(in the rows, 128 means zero)
The rows of R fall into a few groups, which share some directions, and each row is roughly a mix of its group's hidden directions.
R, 99 rows:
[[142 144 187 117 111 120 168 123 142  85]
 [101 133  64 114 152 151  93 142 144 142]
 [176 125 154 106 111 108 166 165 110 101]
 [158  96  86 133 128 122 161 133 183 115]
 [102 147 103 104 168 113 145 180 157 143]
 [109 156 122 147  65 153  96 150 132 146]
 [ 66 107 126 135 150 152 103  95 153 113]
 [114 188 169 108 114 146 140  92 126 116]
 [ 96 147 158  68 132 148 143 117 136  91]
 [148  99 113  66 113 153 128 170 122 118]
 [ 90 173 144 105 125 171 111 117  90 138]
 [174 121 127 140 171  82 144 154 103 143]
 [185 144  83 145 152 108 155 139 144 138]
 [114 126 160  82 156  87 144 171 118 121]
 [150 110 122 168 132  94 161 184 136 140]
 [150 179 112 111  86 152 145 145  90 137]
 [157 148 131 103 131 113 129 173  70 150]
 [136 102  95 153  89 179 122 103 142 154]
 [129 155 171 114 126  92 179 142 100 108]
 [142 173 142 109  81 141 133 168 147 159]
 [148  74 102 136 150  89 103  99 117 148]
 [ 90 170 139  88 111 166 132 122 160 113]
 [165  83 135 172 102 103 121 133 149 157]
 [103 162 164 118  91 151 129  88 165 121]
 [142 117  90 192 133 140 113 139 158 155]
 [144 108 112 191 107 107 103 112 161 145]
 [137 144 132 184 125 112 111 189 121 144]
 [ 78 120 156  97  99 169 112 122 143 102]
 [112 123 182  92  80 130 133 126 136  95]
 [179 134 141 187 138 109 137 124 103 151]
 [174  98 139 173 138 107 116 151 145 164]
 [115 132 101 173 123 164 138 142  80 162]
 [126 118 116 180 126 115  95 122  72 153]
 [156  95 165 127 113 113 175 147 154  95]
 [150 120 102 193 124 111 100 151 128 159]
 [170 140 110 173 127  95 112 107  92 154]
 [ 97  96 148  99 101 169 137 133 168 103]
 [136 139 158  90  97 128 108  72 160 124]
 [140 179 121  89 152 131 179 145 140 138]
 [163 130 184 154 124  90 139 101 112 108]
 [134 138 185 125 117 121 178 151 118  91]
 [126  95  88 136 171 110  83 133 104 150]
 [121 105 126 152 180  74 108 147 128 148]
 [108 132 124  89  88 181 148 137 160 117]
 [138  66 177 151 135 100 142 122 136 116]
 [185 110 118 160 146 106 161 140 156 105]
 [120 160 191 123 100 121 128 109  98 100]
 [139 183 163 159 124 138 136  79 116 131]
 [126 142 150 130 102 168 190 158 119 112]
 [111 137 125 105  64 177 120 108 131 115]
 [156 101  74 174 126 133 111 118  99 142]
 [ 85 157 113 149 113 161 128 129 186 128]
 [155  94 185 151 127  88 147 109 120 124]
 [117 116  92  54 131 150 145 143 123 123]
 [132 149 115  84 107 121  91 127  76 157]
 [154 121  82 126  86 127 102 140  89 162]
 [ 98 114 111 134  99 158 104 113 192 134]
 [125 193 155 123 127 152 168 110 150 123]
 [143 157 187 114 125 107 169 134 123  94]
 [141  79 178 118 152 123 131  95 146  98]
 [109  83 115  85  97  92 128 127  95 113]
 [146 103 187 133 125  96 120  90 146 102]
 [137 167 166 120 104 142 180 112 118  95]
 [170 115 120 175 107  84 110 114 138 158]
 [101 152 137  73 113 165 121 102 164 123]
 [108 160 164 107 145 145 134 129 150  67]
 [152 127 146 137  83 121 166 171 116  88]
 [159 105 172 170 159 116 163 104 133 122]
 [123  76 100 177 144 117  87 127 130 136]
 [154 145 122 172 114 123 163 157  76 139]
 [ 74 134  87  97 130 151  98  98 123 114]
 [112 136  68 152 142 170 107  97 118 121]
 [117 134  76 148 140 189 127 120 150 109]
 [110 134  63 127 129 170  94 140 140 143]
 [163 128 165 187 140  95 151 124 130 140]
 [109 124 173 108 142 157 133  93 172  97]
 [121 168  79 140 142 163 118 133 119 175]
 [145 123 135 125 184 110 168 175 125 106]
 [138  57 141 134 118 113 145 155 158 107]
 [ 93  93 134  70 102 114 121 147 146 103]
 [ 82 159 135  67 128 142 110 107 122 115]
 [ 82 113 150  79 146 129 133  90 145 102]
 [143 113  69 169 121 139  99 131 128 165]
 [ 89  90 122 104  84 151 132 172 123 132]
 [170 144 137 152 125 121 178 168 157 106]
 [129  56 140 154 120 136 111  98 154 134]
 [149  98 156 169 156  82 125  93 136 119]
 [150 149  87 165 153 142 167 163 107 140]
 [ 92 155 112 118 152 162  97 125  83 159]
 [134 172 107 127 133 133 153 184 118  87]
 [ 76 143 142  85 121 152 117  99 161 106]
 [104 153 104  73 134 155 140 173 127 112]
 [ 95  98  95 157 110 149 110 134 182 116]
 [154  80 151 155 148  76 119 141 131 149]
 [172  90 108 166 155  87 121 125 120 144]
 [109 116 143 203 122 140 103 124 153 111]
 [ 92  89 149 103 121  98 102  79 133 116]
 [150  65 150 165 146 108 129 103 146 133]
 [150 109 158 148 156  71 142 165 131 113]]

One row of each group comes first, with its name. Which group is each row after those in?
[171 110 156 169  91 124 131 130 164 154] | (70)
[140 157 126 191 106 138 129 100 167 141] | (19)
[162  73 129 143 153 107 154 131 171 124] | (114)

[136 103 188 125 100  92 142 140 121  92] | (114)
[159 173 154 159 153 150 169 149 136 120] | (70)
[117  65 138  88 112  92 110 116 119 119] | (70)
[148 133 147 206 119 108 105 135 125 140] | (19)
[155 127 180 153  96 113 153  99  96 142] | (114)
[ 80 109  97  90 117 164 123 162 143 141] | (114)
[154  96 156 172 108  80 105 147 119 123] | (19)
[129 145 148  75 138 101 151 164  85 117] | (70)
[116 163 156 102 101 175 172 130 135 111] | (114)
[ 83 152 138 137  96 184 112 151 128 109] | (19)
[145 178 108  97 155 112 148 160 149  96] | (114)
